Each row is where one point has got to under a steady rotation. How many ticks took it there?
The counts run from 0 to 1315.
[  2  -8  -2   4   5  -2   1  -2  11  -5   9   4  -5   0  -5   3  -9  -1
  10  -6   7 -14  -1  -4   5  -3  -8 -10   8 -12 -18   0  -7   5  -5   6
  -2   5  -9 -11  18  -2 -11 -29   9  -6  -8  -4  -8   0] : 726
[ -6   2  -3  19  -3   1   6  10  -6  16  -2  13   0   9  -6   4   9   3
  -1  -2   2 -12   7   2   5   1   6   0   6  16  15   0   7   4  17  -1
 -19  -6  -1  -7   2  -2  11   1   7  -4 -11  -9  -5  -3] : 456
[  4 -11  -9   2  -7 -14   0   6  -8  -5   6  -4  12   2  -8   0   8   7
   5  -7  -1  -4   5  10  11   1 -13   0   8   6  17  -6  12 -11  10  -5
  -5   2   0  -8 -16   0 -13  -9  10   0 -16  -4  -1 -11] : 339
[  4  -9  -4   3   5 -12   8   4  -1   9  -5   7   0   0   9  -7  22  15
   0   5   0   3   0   2  13   1  -1   1   5   2   3   5 -18   2  17   0
 -15  11   6   8  13   0 -19  -4   1  10 -13   3  11  -4] : 880
[ -1  -3   2   4   4  -2  16  11   8   7  -2  11  -9   3  -5 -12  -6   2
   3   1   6  -9  -3   4  16  -3  -5   2  13  -5  -5   4 -25   5   6  -1
 -11  -3  -9   3  18   5  -5 -18  11   2  -2   2   7 -10] : 438
[  3   3  -3  -9   2  10 -14  10  -5 -11   5   4  -4   9 -22   4 -10  -9
   7  -6  -3 -14   3  -1  -7  -2   3  -6  -3   2  -7  -2  11 -10   1   2
  -3  -7 -13 -10  12   0  12   3  -3   5   3 -19  -3  -5] : 1287
[ -2   4   3 -14   8 -11   0   0   1   1  -4   7  15 -10  -2 -10   5  16
   2  -5   3   1  -4  -7  10   5   4   8   0   4  -1  -1 -23  -6   3   4
  -7   3   1  16  13  19 -14  -5  -6   1   6   4   9 -11] : 575
[  0   7  -6   5   4   6   0   3  -3   6   0  10   6   3  -1   7   4  -4
  -1  10  13 -13   5  -3   4   6   6   0   4  23   7  -5  -2 -18   9   4
 -15 -12  -1   7  19   6  14   5  -8   5  -3 -16  -3  -3] : 87
[ -4  15  -3 -13   7  -2  -5  -1   7  -6  -1   9  -7   5  -6  15   7   4
  16 -18  -1 -11  -4  -2 -17   8   1  10   1  -3   0   5   1  12  15   7
 -11   3  -8  -2  -1   4   3 -15  10   7   1  -8   4   8] : 729
[  2   2  -8 -15  -2  -8  -6 -10  11 -13   3  -5  -3   1  -3  -3  -2  -4
  -2 -12  -4   2   3   0   3   2 -17   5  -2 -19  -8  -6  -6   3   4   6
   1  12  -8 -22  -2   4 -15 -19   7  -3   5   4  -2  -2] : 421
[  3  -8   1   6  -8  10   8  10  -4   6   3   3  11  10 -15  -6 -11  -5
   3  -1   9 -14   4   1  11 -11  -2  -3   9  19   6   4   4 -13  -4  -8
 -12  -6   3 -15  12   1  -4 -10   9  -2 -11  -7  -2 -10] : 1211
[ -5  -7  10   4  -1  -7  13  -2   5   8   2   0  10  -9   5 -15   0  18
  -5   0   4   7   1  -3  11  -3   4   8   9  -4  -2   7 -20   3 -10  -2
  -6   8   2   7   6  15 -14 -13  -1 -12   5  10   2  -6] : 946
[  4 -12  -8   3  -2 -16  -2   8  -2  -2  12   0  14  -9 -21  -8   0  17
  19  -2  -5   0  -7 -11   7   4  -3  -6   2   1   6  -8   0  -1   0   4
  -1   2 -10   7   7   5 -11 -15   5 -12  -5   6   7  -7] : 650
[ -7  -9   6  -8  -3   2  -5  11 -13  -1   4  14  -1 -16 -10   1   6  10
  -6 -12  -1 -16   3  14   0   3   9 -17   0  -1 -13   0  12   5  -8   6
  -3  -8 -10  -4   5   0   6   6  -2   5   3 -16 -15  -6] : 260
[  3  -6   1 -13   2   6  -8  12  -5  -1   0  -2  11   2 -18   0  -5  12
  16 -11 -10   0  -7 -15  -9 -10  11   8   1   3  -3  16  -1  -5 -11  -3
  -5   6   1   6   6  13 -17 -11   2   3  -2  -3  11  -6] : 788
[ -7  17   3  -3   1   8   6   1  -2   7  -1   0  11   4   8  -7  10  -1
  -8   2  11   1   5  -3  -6  12  15  17  -1  13  12   0  -5 -14  11  -5
 -10   0   6   8  -4   8   8  12  -7   6  11  -1   9   5] : 1198
[ -9  13  -6  -9   0   2  -6   3   3  -4  -7   9 -10   8  -2   7   6 -16
  -9  -7   5 -14   9   8   1  -6  -9   1   7  12   0   3  -3 -10  19   0
 -12  -6  -4 -11   0   2  13   9   2  15  -5 -11   8   0] : 243
[ -8   9  11  -6   4   1 -11   3   2   9  -4  -2   4  14   0  -2   5  -4
 -16 -15   2   0  11 -15  -8  -4  -2  11  -4   8  -9  14 -11  -7   4  -6
 -10  12   6 -12   3   8   3  13  -5   7  -1   2  16   8] : 615
[ -6  16  -4  10  -5   3   5   9  -1  10  -3   8   9   5  -9  -5   6  -4
  -3  -5   2 -10   4  -8   2   7  12  10   8  20  17   0   2 -10  19  -9
 -10  -8   1   5 -13   6  13   6   6  -4  -1  -5   5   0] : 827
[  4 -14   7   0  -8  -1   5   5 -14   2  12  -4  12   6  -9  -1  12   7
   6   2   8   1   6  11   3   5 -10  -4  -7  15  12  -5  12 -10  -4   1
 -16   6  -1  -9  19  -2   3   6  -8   3  -4   1  12  -3] : 839
[  0  12  -5  -3   7  -9 -15  -7   4   0   1   3   6   7  -2  11  11  13
   9 -12  -1   4  -1 -13 -15  16   5  17  -8  -2   7  -2   2   9  11   8
 -13  10  -3   1   2  10   1  -6  -3  -5   3  -4   9   2] : 286
[  4  -4   7  10   4  -2  14  -9   7   8   5  -8   1   6  13   0   2   9
  13  11  12  10  -1   1   2   2  -9  13  12  -2  11  10 -12   0 -13   0
 -17   5   3   8  14   7  -5 -16  -2  -7  -1   5   6  -3] : 659
[ -5  15  -8 -15  -5   1 -16  -8   2  -5   0  -1  19  -6  -2  -1   8  -7
 -10 -17  -1  -4   7 -14  -8   4   6   3 -10  15  -3  -7  10 -14  11   2
   2   3   9 -15  -7   9  -5   7  -7   4  -1  -5  -5   4] : 401
[  1  -8   2 -16  -4  -3  -7   2 -12  -7  -1  -5  -7   0  -2  -3  23   3
 -10 -11  -9   3   8  12  -9   1   0  -9 -10  -4 -12   0   6   3   6   1
  -4  14  -2 -18   3 -10  -3  17  -7  16  -1  -4   5   3] : 994
[  1 -12 -10  -8  -7  -9  -7  -5   4 -16   8 -12  -4 -12  -2   0   8 -12
   4  -2  -5   2   2   6   3 -12 -22 -15   6  -5  -8   0   3  -9  -5   2
   9   7   2 -19  -2  -7  -7 -10   1   4 -12  -2  -1   5] : 1226
[ -5   1   2  -5   3   2  15  -5  10  -1  -2   0 -22  -6  18   3   7  -4
   2  -1   3  -1   1  22   1   1  -1   5  17 -19  -1   8  -8  10  -1   6
  -7  -3  -4  -2  -5   0   0 -15   5   6   4  -8 -11  -1] : 61
[ -2   7  -6   5   3   5  -5   5  10  -1   5   2  -6   3 -11   3  -6   4
  12 -16 -11  -8  -3 -16 -16   4  16   2   6 -12  -7   4  10  14   5   3
   1   2  -5  -5  -9   1  -3 -17  15  -8   3  -9  -9   6] : 1098
[ -4   5  -4   2  -7  -2  13  11   1   9   5  -2  -9   0 -19 -25   1  -3
   9  -3 -17   3  -6 -11  -5  -7   7  -1  -1 -10  -4  -2  -9   7  -2  -7
  -1   3  -9  -6   4  -2   4   5   8  -5  10  19  12  10] : 1118
[  4  -7   4  13   7   2  12 -10  11   5  10  -7  -3   2  14   3  -7   2
   8  12  13   3   0  -3   1   1  -8   5  12  -6  -1   5 -12  -5 -17   4
 -12   3  -1   5  19   5   2 -20  -7 -12  -1  -1  -2  -2] : 660
[ -1   2  -8  25   1   0   0  -6   7   0  10  -7  -1   1   9  11   1 -15
   0  13  13  -4   7  -9   3   0 -10  -3  15  14  11  -2   5 -20   1  -4
  -5  -4   4   1   2   0  19   0  -6  -6 -10 -10  -3   7] : 160
[  6  -6   6   1  -7  -3  -6  10 -11   5   7  -6  20  13 -16  -5   3  12
   3 -14  -2   2   3  -7  -1  -1  -3   5  -9  13  11   6  10  -6  -1  -7
  -8  14   4 -13  -2   3 -11   3   3  -4  -9   6  13  -2] : 33
[ -7   0   4  22   1  -3   9   2   3   6  14   3  -5  -5   1  -8  -2   0
  -1  11   7  -4   7  -1   1  11   7  -5  12  -5   7  -9  -2  -9   4  -2
   1  -9  -9  16  -6   2  25   7  -3 -15  13  -8  -4   0] : 448
[ -5  -6   8  -7  -4  15   1   6  -9  -3   4   1 -16   1  -8   9   2 -10
   4  -3  -5 -10   1  17 -11  -9   4 -10   8  -3  -4  13  13   2 -14   3
  -7  -5  -4 -13   1  -7  12   1   1   8   2 -16  -6   2] : 547
[-11  14   3   2   5   9   6  -1   8   8  -7   3 -17  -7  10   1   1  -5
   4  -3  -8  -3  -6  -9 -14  -7  16   5  13  -9  -8  15 -11  11  -9   5
  -2  -4   3   6  -1   6   6 -11   2   0   6  -4  -5  11] : 367
[ -3  -5 -12 -14  -3 -18 -11  -1   6 -12   3  -4  -1 -13  -5  -2   7  -3
   6 -12 -11   0  -4  -8   3 -11 -18  -8   4  -8 -14   1  -4   0   3   1
   7   8  -1 -16  -3   0 -17 -15   4   1 -10   7   5   6] : 50
[ -2  10   3   2  -2  14   2  -5  -2   0   2  -3   2   9  10   0   4  -7
  -8   3  11  -4   9  16  -4  12   9  13   1   9  17  -4  13 -14   8  -5
 -11  -4   3  -1 -11   1  13   9  -3   3  10 -14  -6  -1] : 21
[  0  -1   2  -3   9  -2   1   2  -8  -3   0   4  -5  -4  13   0  23  11
   5   0   5   3   0  16  -9  20  10   7   0  -7   3  -1  -1  -1  17   4
  -6   7  -1  20  -7  -3   0   6  -4  15   9 -10   6   5] : 508
